[-28,31,34,53,3,-15,9,-24,1] : D
[13,32,22,-46,40,-33,-43,-46,-15] : X
[-22,32,22,-46,40,-33,-20,-25,-24] : R
[-22,32,22,-46,40,-33,-43,-24,1] : L
[-28,-18,14,27,-30,43,28,-43,30] : G
[12,-21,-42,42,-7,-6,26,-34,36] : M
[-58,-27,64,33,26,-26,-5,-57,-13] : Q
[-62,11,38,-34,11,-2,-30,-92,6] : B
succ: [-6]	[26]
succ: [13]	[32]
succ: [12]	[-21]
succ: [42]	[-7]
succ: [28]	[-43]
succ: [14]	[27]
succ: [-25]	[-24]

[-2,-2,2,-84] = S
[-2,-2,-1,-1] = H
[-3,-2,3,-1] = V
which: [-3,-2,3,-1]	V
succ: [2]	[-84]
which: [-2,-2,2,-84]	S
succ: [-3]	[-2]

[-8,65,-15,17,0,-1,-17,-28,-58,-43,49,6,-10,16,-8,-8,-41,1,23,4,4,29,-61,-6,27,42,0,11,21,-41,60,9,-3,-1,68,49,-38,-77,-52,-32,-32,-3,3,-28,-22,-33,17,-61,-15,-95,21,-40,11,-9,14,32,-7,15,-29] -> Toku
[-19,37,-52,62,-28,-1,-14,0,-53,-21,75,31,-26,18,16,6,-51,10,52,-12,13,-5,-16,42,-2,53,7,40,5,-10,28,-2,13,25,64,29,14,-60,-39,-44,-30,0,-12,-18,-26,-8,43,-55,43,-6,11,11,35,7,12,17,-56,4,-1] -> mogum
[33,-21,-44,-13,-18,-26,60,50,-60,-58,39,-23,38,-29,32,-27,-25,23,-39,-3,-16,14,42,25,21,24,16,35,-13,-32,30,3,4,7,0,-7,-32,-58,-12,10,16,-3,-10,26,-7,-6,5,-20,1,8,7,11,13,-13,7,-74,-68,-15,-6] -> tad
[11,7,-49,67,-21,-22,-1,14,-30,-2,65,31,-13,11,47,10,-31,-22,-5,-25,30,-15,6,54,3,38,-16,16,-5,-27,8,0,5,41,15,38,4,-56,-25,-28,6,17,3,24,-21,3,43,-53,28,43,13,35,31,-14,3,-18,-44,-24,5] -> Sel
[27,-1,-8,0,24,47,22,-23,-7,-7,-32,-4,-29,21,-36,-34,22,28,-35,20,27,-32,-31,-51,55,-2,12,49,22,61,-50,-46,-19,64,-21,-7,31,67,-10,12,62,-15,-21,-7,65,-35,-32,-2,9,4,-30,21,-52,-48,-53,-7,33,-30,29] -> zavo
[-13,-3,36,10,-68,-34,7,65,-11,7,-5,-26,-45,48,12,61,25,-47,-9,-6,-14,24,29,55,-7,-16,21,-50,22,38,5,-16,-7,-17,0,-25,34,36,31,24,-30,-25,9,-16,-7,95,-10,68,4,59,-11,1,-10,-13,22,22,6,40,52] -> tatef
[38,-25,63,7,10,-3,-14,-9,19,49,-3,38,-37,8,-84,48,22,-51,11,-6,-2,4,31,-64,39,-24,-49,-50,15,-16,13,-2,4,-55,19,-6,-4,29,22,28,48,-3,-37,-14,22,5,7,-33,-18,-8,-7,-7,13,31,13,22,16,-33,46] -> teve
[-10,28,-6,-11,12,-16,-37,-65,-29,16,10,-26,24,18,-22,-17,51,10,4,8,-11,-13,-26,19,-45,5,-9,-9,8,-5,38,-4,-16,-17,17,62,-36,-75,-56,-44,-7,-6,41,-11,24,-26,12,-4,-68,-40,36,-30,38,-22,-8,40,45,9,-36] -> lokos
[23,-40,-51,-27,-19,-17,63,55,-47,-38,24,-27,65,-49,25,-16,-55,41,-2,10,-23,22,32,39,-3,20,34,35,-25,-13,35,12,19,0,0,-12,-36,-42,-7,16,2,-5,12,-4,-9,6,-6,-6,-2,-4,2,4,4,3,36,-52,-77,-21,-9] -> geso
[-13,-3,36,10,-68,-34,7,65,41,7,-5,-26,-45,48,12,61,25,-47,-9,-6,-14,24,29,55,-7,-16,21,-50,22,38,5,-16,10,-17,0,-25,34,36,31,24,-30,-25,9,-16,-7,95,-10,68,4,59,-11,1,-10,32,22,-28,6,40,52] -> Piza
[-43,29,-6,-20,2,-49,-53,-56,-11,28,5,-17,42,24,-16,-31,54,20,7,22,-12,-42,1,19,-48,-12,15,20,0,-3,5,6,-7,1,-15,39,0,-66,-54,-69,14,-8,22,-8,33,-27,27,13,-65,-3,29,-40,32,-13,-48,22,50,37,-33] -> Senu
[-40,28,-6,-20,3,-49,-51,-57,-12,28,6,-18,41,24,-18,-30,55,19,6,21,-12,-41,0,20,-48,-12,14,18,1,-2,7,5,-8,0,-13,41,-2,-67,-54,-68,13,-8,24,-9,33,-27,26,13,-65,-5,30,-39,33,-13,-45,23,50,35,-33] -> dav
which: [-13,-3,36,10,-68,-34,7,65,41,7,-5,-26,-45,48,12,61,25,-47,-9,-6,-14,24,29,55,-7,-16,21,-50,22,38,5,-16,10,-17,0,-25,34,36,31,24,-30,-25,9,-16,-7,95,-10,68,4,59,-11,1,-10,32,22,-28,6,40,52]	Piza
which: [-13,-3,36,10,-68,-34,7,65,-11,7,-5,-26,-45,48,12,61,25,-47,-9,-6,-14,24,29,55,-7,-16,21,-50,22,38,5,-16,-7,-17,0,-25,34,36,31,24,-30,-25,9,-16,-7,95,-10,68,4,59,-11,1,-10,-13,22,22,6,40,52]	tatef
succ: [-66]	[-54]
which: [11,7,-49,67,-21,-22,-1,14,-30,-2,65,31,-13,11,47,10,-31,-22,-5,-25,30,-15,6,54,3,38,-16,16,-5,-27,8,0,5,41,15,38,4,-56,-25,-28,6,17,3,24,-21,3,43,-53,28,43,13,35,31,-14,3,-18,-44,-24,5]	Sel
which: [38,-25,63,7,10,-3,-14,-9,19,49,-3,38,-37,8,-84,48,22,-51,11,-6,-2,4,31,-64,39,-24,-49,-50,15,-16,13,-2,4,-55,19,-6,-4,29,22,28,48,-3,-37,-14,22,5,7,-33,-18,-8,-7,-7,13,31,13,22,16,-33,46]	teve
which: [-8,65,-15,17,0,-1,-17,-28,-58,-43,49,6,-10,16,-8,-8,-41,1,23,4,4,29,-61,-6,27,42,0,11,21,-41,60,9,-3,-1,68,49,-38,-77,-52,-32,-32,-3,3,-28,-22,-33,17,-61,-15,-95,21,-40,11,-9,14,32,-7,15,-29]	Toku

[30,66,57,-13,-6,39,46,44,-4,71,-45,7,-4,14,72,-70,-23,17,-34,2] = fiv
[28,1,15,-39,75,-19,27,1,24,-16,-37,-3,4,33,9,-20,-13,21,-4,14] = vik
[19,-37,12,-28,-50,-22,-10,-31,0,4,-10,-39,-32,43,1,-31,13,67,-15,-16] = gono
[37,4,23,-23,-7,15,58,8,-22,12,-7,-3,6,29,25,-27,-18,-18,-26,8] = rolad
[25,-47,68,-16,-20,32,27,-61,-1,-12,17,-14,-24,73,-4,5,15,59,-21,-41] = Vili
[49,-38,30,46,-7,-30,28,-13,-23,-54,27,33,-12,36,-12,-2,-42,58,-15,-23] = fav
[-12,7,11,21,-30,15,-8,12,-5,15,7,-3,5,-27,-3,-4,2,-3,-1,-12] = dif
succ: [57]	[-13]
succ: [19]	[-37]

[-8,-4,-63,-58,2,24,0,48,-6] = pul
[-8,-3,-67,-65,11,27,1,51,-5] = Ger
[-9,12,-69,-75,13,33,34,53,-2] = Metir
[-9,-2,-69,-72,12,31,2,-7,-3] = Ren
succ: [-58]	[2]
succ: [33]	[34]
succ: [13]	[33]
succ: [-4]	[-63]
succ: [1]	[51]

[-28,39,39,-55,36,39,40,35,-28,41,40,42,-28,-52,-27,40,-52,-48,38,35,47,40] = Pafum
[-25,-50,-52,62,45,-49,-47,41,-24,-50,-49,-51,-23,58,-24,-49,61,-49,-49,57,38,-51] = Dovir
[46,45,45,-58,-39,45,45,-36,46,47,48,48,47,-55,46,46,-58,39,45,-51,-69,47] = peg
[63,40,40,-49,42,40,38,40,63,41,40,42,62,-47,61,40,-46,-55,41,35,-84,40] = bigiz
[-42,30,31,-46,37,30,29,38,-41,30,31,31,-43,-44,-42,31,-43,-42,29,37,66,30] = sivog
[70,-16,-15,32,29,-16,-14,27,68,-17,-16,-16,70,29,37,-15,32,-34,-14,31,-95,-15] = zafiv
[32,-28,-29,42,-49,-26,-26,-48,31,-28,-27,-29,31,41,31,-28,40,59,-29,-49,-57,-28] = Ses
which: [-42,30,31,-46,37,30,29,38,-41,30,31,31,-43,-44,-42,31,-43,-42,29,37,66,30]	sivog
succ: [-36]	[46]

[-69,-61,-52,-90] = nipa
[56,-95,54,-76] = Rozo
[40,81,35,90] = pok
[-76,77,-69,51] = lidi
[68,-22,65,1] = fedo
[-59,92,-68,72] = soso
succ: [-68]	[72]
succ: [40]	[81]
succ: [35]	[90]
succ: [68]	[-22]
succ: [-61]	[-52]

[1,7,0,11,7,-19,3,-16,-20,-13,-1,-9,-11,17] = ginug
[4,28,-9,19,15,-6,-4,34,27,-9,-76,15,-4,35] = pes
[2,19,0,8,12,-28,0,-27,-23,-15,-2,-7,-13,14] = Tabos
succ: [34]	[27]
succ: [11]	[7]

[83,84,80,64,39,37,20,-4,-27,-33,65,-50,-54,-51,-50,-38,-27,70,-17,-3,1,0,5,-3,-7,96,-17,-28,-29,-25,-30,-22,-20,-20,-16,14,-5,-4,-13,-1,-6,35,-14,-14,-22,-13,1,-17,7,30,39,-30,63,73,86] = pip
[-43,-52,-41,-51,-32,7,-24,-13,-9,7,69,-2,4,-10,-11,-12,-29,33,-30,-40,-31,-31,-25,-12,-7,96,-8,-6,-6,-6,0,2,-6,-25,-28,-34,-30,-14,-12,-26,-29,28,-23,-19,-14,-12,-18,-7,-3,8,-14,0,-16,-14,-1] = tovar
[-43,-52,-41,-51,-32,7,-24,-13,-9,7,69,-2,4,-10,-11,-12,-29,-20,-30,-40,-31,-31,-25,-12,-7,96,-8,-6,-6,-12,-8,-35,-25,-22,-9,-16,15,15,80,26,43,32,59,83,66,80,82,77,59,50,16,-8,-1,-25,-43] = Kelu
succ: [32]	[59]
which: [-43,-52,-41,-51,-32,7,-24,-13,-9,7,69,-2,4,-10,-11,-12,-29,-20,-30,-40,-31,-31,-25,-12,-7,96,-8,-6,-6,-12,-8,-35,-25,-22,-9,-16,15,15,80,26,43,32,59,83,66,80,82,77,59,50,16,-8,-1,-25,-43]	Kelu
succ: [64]	[39]
which: [-43,-52,-41,-51,-32,7,-24,-13,-9,7,69,-2,4,-10,-11,-12,-29,33,-30,-40,-31,-31,-25,-12,-7,96,-8,-6,-6,-6,0,2,-6,-25,-28,-34,-30,-14,-12,-26,-29,28,-23,-19,-14,-12,-18,-7,-3,8,-14,0,-16,-14,-1]	tovar

[35,13,26,-10,0,8,-14,-14,27,-6,50,17,-12,-25,9,-12,27,-47,5,-10,1,10,11,-23,-4,61,0,39,-28,19,22,20,-5,-10,-13,3,0,-17,-2,12,-34,23,58,-10,5,2,1,1,2,6,-22,-4,20,50,34,-15,8,-33] -> gerep
[-8,-11,-4,0,-11,-5,0,4,10,4,-14,-12,16,14,12,-12,2,16,-1,9,-19,-6,2,-4,19,6,-14,10,-3,-5,-3,-9,-8,0,9,9,-6,7,7,-6,-1,3,3,1,-2,8,5,1,7,-14,9,-16,13,-6,-1,-8,-14,4] -> Dabe
[-1,-3,19,21,-16,-2,12,-4,12,-7,-23,-29,19,9,3,-15,-35,30,-28,12,9,-15,-14,-8,15,2,-32,-7,11,-19,1,12,9,-1,1,4,-12,-6,21,13,4,4,-2,-2,23,0,-46,4,2,-29,22,-5,-1,-12,6,-9,-29,12] -> foto
[26,0,38,13,7,-14,-21,-7,3,-15,42,5,-27,-17,-1,-15,-11,-34,0,11,12,6,4,5,-35,8,-7,-22,15,-5,28,48,17,15,-1,-6,6,-21,-3,6,16,-8,14,-2,43,-20,-18,24,-14,17,12,11,-13,-11,10,-9,-1,-11] -> Zaz
[53,5,17,30,-37,-1,-3,-43,68,-9,-5,-58,37,47,35,-66,-21,44,-53,56,-43,-9,-1,25,40,41,-52,29,-19,-44,-19,5,-2,-34,11,25,-12,16,62,3,4,-40,7,2,80,1,-34,27,0,-33,26,-14,25,-30,35,-21,-59,-5] -> zigi
[18,-24,82,32,7,-33,-36,8,-1,-20,66,3,-32,-10,-17,-16,-20,-55,3,19,-5,-6,10,8,-51,-9,-24,-52,26,-11,64,75,31,44,-1,-4,7,-48,-8,5,51,-18,12,2,62,-27,-26,33,-28,13,31,16,-16,-43,5,3,-20,-21] -> zet
[29,12,11,-8,15,21,2,-13,19,11,29,2,-12,27,-40,23,9,-25,-18,9,39,9,1,6,-25,-14,15,3,-26,11,-20,-1,14,-23,-19,1,7,-4,-3,2,-10,-43,4,-2,2,-14,4,-10,-23,13,-21,45,-16,16,17,36,20,-20] -> gake
[62,-5,71,6,11,-29,-46,-9,22,-18,85,5,-56,-19,4,-33,-4,-77,10,32,38,22,8,-11,-67,31,-19,-26,-21,0,38,97,24,26,4,-6,8,-31,-14,1,10,-17,53,-3,75,-42,-21,49,-29,33,23,21,-22,3,31,-25,10,-17] -> visil
[3,-3,32,31,-21,3,19,-8,25,-8,-31,-44,28,16,-2,-21,-54,43,-48,19,-28,-22,-22,-15,19,5,-46,-8,12,-26,1,20,17,-6,-1,9,-19,-12,31,23,1,3,4,-6,33,0,-74,4,1,-44,29,-1,-3,-10,13,-11,-41,12] -> gep
[-3,-10,85,59,-17,-17,6,3,-2,-18,9,-13,7,-1,-22,-5,-58,-4,-33,-9,-50,-30,-11,-20,-20,-15,-58,-50,32,-27,64,55,41,27,-18,0,-5,-42,20,43,41,5,4,-3,40,-11,-91,12,-12,-32,25,13,-7,-43,5,6,-46,-7] -> mumem
[77,23,16,13,-35,-12,-18,-47,51,-15,35,-14,5,22,55,-60,26,-14,-9,24,-47,16,15,20,22,69,-45,38,-26,-29,-6,14,-16,-24,2,8,12,30,46,-2,-2,-33,21,12,74,-8,2,37,1,2,0,-15,32,-14,49,-27,-34,-9] -> zufe
succ: [77]	[23]
succ: [71]	[6]

[-1,0,-17,12,-9,-8,-9,9,-10,11]  libul
[-91,-7,28,22,-5,21,5,-81,-13,-14]  Timak
[23,14,-8,16,-26,-4,2,4,4,36]  Tafos
[-19,-65,58,56,4,24,51,-38,51,-17]  pusen
succ: [23]	[14]
succ: [-7]	[28]
succ: [58]	[56]
succ: [-91]	[-7]
succ: [16]	[-26]
succ: [2]	[4]

[37,18,64,1,-22,34,23,-8,14,14,-64,-8,-29,-11,40,18,-28,10,-17,-5,-50,25,4,-66,-87,32,40,-7,24,0,20,-25,-7,-38,-12,-5,-7,25,-31,-19,-25,13,-29,-1,-16,-57,37,-12,-18,40,68] : zesaz
[-10,40,6,-19,11,7,-31,54,9,-26,-1,-3,-19,-15,-10,11,41,-5,19,-11,33,-54,-3,-7,28,-7,61,10,18,-26,-83,54,-7,-4,15,-12,-4,40,8,-18,-31,25,21,29,37,6,-26,-26,-37,-67,-61] : tif
[-10,40,6,-19,11,7,-31,54,9,-26,-1,-3,-19,-15,-10,11,41,-5,19,-11,33,45,-3,-7,28,-7,61,10,18,-26,-83,54,-7,-4,15,-12,-4,40,8,-15,-31,25,21,29,37,6,-4,-27,-37,-67,-61] : zukaz
which: [-10,40,6,-19,11,7,-31,54,9,-26,-1,-3,-19,-15,-10,11,41,-5,19,-11,33,45,-3,-7,28,-7,61,10,18,-26,-83,54,-7,-4,15,-12,-4,40,8,-15,-31,25,21,29,37,6,-4,-27,-37,-67,-61]	zukaz
which: [37,18,64,1,-22,34,23,-8,14,14,-64,-8,-29,-11,40,18,-28,10,-17,-5,-50,25,4,-66,-87,32,40,-7,24,0,20,-25,-7,-38,-12,-5,-7,25,-31,-19,-25,13,-29,-1,-16,-57,37,-12,-18,40,68]	zesaz
which: [-10,40,6,-19,11,7,-31,54,9,-26,-1,-3,-19,-15,-10,11,41,-5,19,-11,33,-54,-3,-7,28,-7,61,10,18,-26,-83,54,-7,-4,15,-12,-4,40,8,-18,-31,25,21,29,37,6,-26,-26,-37,-67,-61]	tif
succ: [34]	[23]

[-28,10,-2,2,-24,-7] = rizup
[-28,10,-2,2,-11,83] = vedam
[1,2,-2,2,14,-94] = binuv
succ: [14]	[-94]
succ: [-11]	[83]
succ: [-24]	[-7]
succ: [1]	[2]
which: [-28,10,-2,2,-24,-7]	rizup

[-29,-29,28,-16,-28,-30,-29,-19,-33,-17,-30,-30,34,-29,21,-19,-28] : bazi
[-23,-22,-39,32,-23,-24,-26,33,-22,33,-24,-23,-33,-22,-48,46,-23] : kila
[-22,-22,31,-18,-21,-22,-21,-20,-25,-18,-21,-23,35,-22,26,-23,-21] : Zafe
[-11,-12,-4,49,-10,-27,-9,54,-18,49,-10,-16,-10,-11,15,77,-10] : gel
[14,17,-39,-51,13,12,10,-59,27,-52,13,24,-38,16,-39,-73,13] : Gis
succ: [-26]	[33]
succ: [28]	[-16]
succ: [14]	[17]

[-41,15,-53,-61,-29,10] : nenen
[0,-28,76,6,82,-3] : Nes
[-56,-47,-28,-32,43,41] : Tamis
[40,-11,54,10,89,21] : Sego
[40,-11,14,28,60,78] : kop
[38,41,-50,61,47,24] : pafet
succ: [76]	[6]
succ: [15]	[-53]
succ: [43]	[41]
succ: [60]	[78]

[39,11,-81,-100,13,-3,-73,-4,-22,67] : Dudu
[-44,5,12,6,-25,39,-40,32,38,5] : luk
[-43,22,11,-27,-24,13,-39,32,23,-25] : Rep
succ: [-44]	[5]
succ: [-24]	[13]
succ: [12]	[6]
succ: [22]	[11]
succ: [38]	[5]
succ: [6]	[-25]
succ: [-27]	[-24]

[-5,-16,8,32,25,17,2,-32,-31,-19,-6,32,-1] = gam
[-14,73,43,31,35,52,90,17,-65,-24,1,-99,57] = Kuz
[-23,35,18,19,10,22,21,5,-6,3,-4,-36,20] = ladeb
[-12,-34,-4,29,9,8,-25,-42,4,-4,-10,3,-18] = Lifi
[-14,-35,-2,35,12,15,-24,-46,4,1,-11,65,-19] = zam
[-5,5,11,36,35,26,8,-22,-21,-27,-3,9,18] = panit
succ: [26]	[8]
succ: [25]	[17]
succ: [-12]	[-34]
succ: [-46]	[4]
succ: [2]	[-32]
succ: [-22]	[-21]

